The rows below come in pairs that one turn or mirror swaps. Which row does each named row swap with?
gomus: [ 1.49  1.77  0.70  3.72 -0.77 -1.50 -2.63  2.20  1.28 -1.16  3.90  0.43
 -0.81  3.76  0.47 -0.57  2.86]
Fivin: [ 3.24  1.51 -1.51  1.56  0.48 -0.14 -1.09  0.65  3.37 -1.00  2.61  0.85
 -0.48  3.63  2.94  0.89  4.60]
fozor: [ 2.07 -1.26 -3.07  3.23 -0.08 -1.36 -4.44  0.98  2.59 -1.60  1.28 -0.73
  3.66  1.82  0.42 -1.04  2.50]
zutor: [ 4.70 -1.06 -0.38 -0.57 -0.05  1.19 -2.39  0.90  1.20  0.86  0.73  2.76
  1.06  1.55 -0.20 -0.44  2.64]
fasi: [ 2.12 -0.31 -1.01 -0.40 -1.75  0.18 -2.95  1.24  0.71 -0.92 -1.43  2.27
  0.39  4.32  0.71 -1.21  0.71]
bepuv: [ 2.06 -2.11 -0.30  3.21  3.67 -1.25 -3.87  1.33  1.55 -1.44  2.07  1.15
  0.92  3.41 -0.76  0.94  1.65]
remo: [ 3.01  1.03 -0.28  4.47 -0.62 -1.31 -3.45  1.17  0.75 -0.57 -1.35  0.56
  1.84  2.86  0.71 -1.70  2.59]
Fesan: [ 1.14 -0.25 -0.64 -1.07  0.07  0.89 -2.93 -0.10 -0.07 -0.19  2.13  2.70
  0.20  4.83 -0.64  1.80  3.09]
Vafu: [ 2.54 -1.86 -1.58  4.85 -0.87 -1.47 -3.33  1.57  1.39 -0.97  4.69  0.14
  1.03  3.40  0.31  0.50  2.95]
patu: [ 0.38  1.03 -2.07  0.56 -0.10 -0.54 -1.27 -0.17  0.73 -4.18  2.50  1.72
  2.45  3.33  0.54 -0.30  3.33]
Gagoz: [ 0.95 -1.39 -1.07  2.49  0.53 -1.29 -5.00  4.04  0.38  0.78  0.37  1.88
  0.29  2.88  0.69  0.85  2.62]
fima: [ 3.45 -1.55 -1.33  4.02  0.51 -1.59 -2.91  0.64  1.20 -2.90 -1.21  1.11
 -1.37  3.26  1.22  0.10  3.13]
Mesu: [ 3.00  0.64 -1.85  1.83 -0.05 -0.11 -2.40 -0.73 -1.65  0.47  2.53  1.95
  1.71  4.46  2.75  0.45  2.26]
femi: [ 1.99  2.86 -1.37  1.55  0.50 -1.66 -3.78  1.27  1.08 -0.17 -0.73 -0.24
  1.12  3.17  0.47  0.64  0.64]
Nizab: [ 3.16 -2.73 -1.57 -1.07 -2.40  0.74 -3.55  1.17  0.50 -0.58  1.68  0.87
 -0.61  2.29 -0.38 -0.44  1.26]
fesu: [ 4.68  1.02 -0.47  1.14  1.32  0.89 -0.60  0.45  0.98 -2.26  1.13  0.08
  2.65  4.80  1.21 -0.33  3.76]
tet: [-0.83  0.47 -1.73  2.20  1.00  0.16 -2.62  2.15  3.31 -1.99  0.43  1.15
 -0.91  3.45 -0.25  0.07  2.34]
niver: [ 1.31 -0.83 -2.71  1.93  2.06 -2.06 -2.40  2.51  1.11 -0.93  2.20  2.31
  3.07  3.59  2.57 -0.27  1.87]
nemu: [ 1.86 -1.12 -0.93 -0.21  0.22 -0.71 -3.44 -1.67  0.12  1.53  2.00 -0.63
  1.78  1.65  0.67  1.26  2.21]
zaka: [ 2.11 -1.79  0.30  0.37 -0.58  2.34 -4.71  1.62  1.75 -0.07  2.24  1.55
  1.55  4.54  0.79 -1.23  4.26]
vika: [ 2.65 -2.34 -0.24 -0.57  1.17 -0.18 -2.65 -0.22  0.14  0.65  2.50  2.03
  2.05  3.84  0.65 -2.14  2.15]
baz: [ 5.65 -0.63  0.09  2.19 -2.26 -1.03 -3.45  1.05  0.67 -2.39  0.84 -0.16
 -0.37  3.35 -0.25 -1.18  1.85]
nafo: [ 3.68 -1.35 -3.38  1.86  1.95  0.14 -3.28  2.36  0.47 -1.59  1.06  2.15
  0.17  2.24 -1.52  1.67  2.02]
neni: [ 3.99  0.52 -0.43  1.40 -0.21  0.21 -3.48 -0.31  3.59 -3.69  1.68 -0.14
  2.40  2.43  0.32  1.96  2.15]
Belev: [ 1.60  0.12  0.42  1.62 -0.73 -1.82 -5.41  0.42  2.59 -2.94  3.76  0.84
  1.48  3.41  0.34 -1.92  3.47]
meri: [ 1.20 -0.68 -2.31  0.71 -0.92  0.22 -3.09 -1.28  1.65 -2.16  2.55  1.84
 -0.46  3.89  2.88 -2.02  3.43]
dinam: [ 3.95 -1.37  0.40  0.72  0.63  1.18 -1.86 -0.81 -1.48 -1.23  1.91  0.05
  1.22  1.35  1.98  0.65  3.04]
gem: [ 3.44  0.54 -0.74  2.63  0.29  0.01 -4.88  0.02 -0.70 -1.60  1.00 -2.03
 -0.39  4.48  1.29  1.59  2.23]
Rer: [ 0.87 -1.77 -1.24 -0.18  0.48 -1.30 -3.08  1.61  1.02  1.61  3.87  0.45
  1.86  2.96  0.65 -1.05  3.85]
delo: [ 4.54  0.65 -0.84  1.03  1.94 -2.11 -1.84  0.45 -0.33 -1.78  0.44  1.23
 -0.01  1.14 -0.56 -1.18  3.40]
bar: [ 2.85 -0.86 -1.23  3.17 -3.80 -0.95 -3.61  1.44  0.73 -0.93  0.15  0.04
  1.11  2.57  0.99 -0.60  4.72]
sel: [ 1.77 -1.12  0.09  1.41  0.32 -2.17 -3.21  1.96  0.37 -2.57 -1.71  1.43
 -0.10  3.00  2.47 -0.87  1.57]
duzo: [ 1.97 -0.52 -0.07 -0.04 -1.38 -1.54 -2.47 -0.19 -1.50 -2.31  0.52  0.48
  0.49  0.21  0.21 -0.11  1.92]
vib: [ 2.18 -0.20 -0.23  1.32 -0.69  2.33 -3.34  2.44  1.47 -2.47 -0.68 -0.39
  1.59  1.46  1.72  1.55  2.18]
ker: [ 2.51  2.42 -2.54  2.04 -0.21  0.81 -2.38  0.53  0.17 -3.50  2.34  0.62
  0.02  2.19  1.78  1.78  3.78]
gobo: [-0.37  0.48 -0.63 -0.64 -1.16 -1.98 -1.45  2.10  1.82 -1.87  0.92  0.13
  2.16  4.38  0.40 -0.06  3.76]
rul: [-0.07  0.83 -1.92  1.43 -0.09 -1.05 -2.09 -1.40  2.29 -1.09  2.06  1.62
 -0.99  4.96 -0.30 -1.09  2.31]
mig: [ 1.54  0.21 -1.73  0.83  0.42  0.41 -2.33  1.10  1.96 -3.24  3.71 -0.79
 -0.80  0.71  0.76 -1.35  3.90]
bedaz: [ 0.22 -2.49 -0.52  4.02  0.44 -1.65 -2.93  0.78  0.24 -1.46  0.95  0.25
  2.05  2.71  0.92  2.15  4.40]
keti: [ 4.62 -0.25 -2.03  1.36 -0.83 -0.89 -1.19  2.35  2.95 -0.01  1.47  0.51
  2.05  1.62  1.67 -1.78  4.05]
nani: [ 3.64 -2.04 -1.72  1.57 -2.08 -2.25 -4.07  0.12  2.74 -1.80 -0.41  0.56
  1.56  1.73  2.10  1.23  2.32]
Fub: [ 2.70 -1.14  0.31  2.51  0.93 -2.45 -2.14  3.70  0.87 -0.74  3.25  0.36
  1.26  4.91  1.63  1.92  2.71]
nive: [ 1.22 -1.91 -3.32  0.75 -0.99 -1.48 -2.01  1.82 -0.48 -1.26  2.66 -1.31
  0.45  3.68  1.33 -0.68  4.53]
gazo: [ 1.97 -1.12 -0.34  2.36  0.59  0.23 -4.21  2.97  3.92 -2.03  3.34  2.43
  1.00  2.52 -0.79  1.35  2.51]
Sul: [ 3.97 -0.59  0.49  1.34  2.22 -1.41 -4.18  1.24 -0.04 -1.03  1.36  0.40
  1.01  4.05 -0.48  2.95  1.27]
lefe: [ 2.20 -0.83  0.41  1.67  1.16 -0.31 -2.72 -1.97  1.62  0.42 -0.11  0.77
  2.48  4.74  0.05  0.83  2.92]
vefug: [ 2.34 -0.73 -0.32  2.18  1.07  1.37 -3.26  3.43  1.96 -1.30  2.73  0.25
 -2.41  2.89 -0.02  0.94  2.56]
rop: [ 2.56  0.26 -3.43  1.89 -2.69  0.76 -0.95  2.05  2.38 -0.08  2.28  0.79
  0.91  3.94 -0.62  0.33  2.48]

Swapped with fasi: tet
Swapped with Vafu: dinam
Swapped with fima: meri
Swapped with Fub: nemu
Swapped with Fesan: Gagoz
Swapped with rop: vib
Swapped with vika: bepuv
Swapped with remo: patu

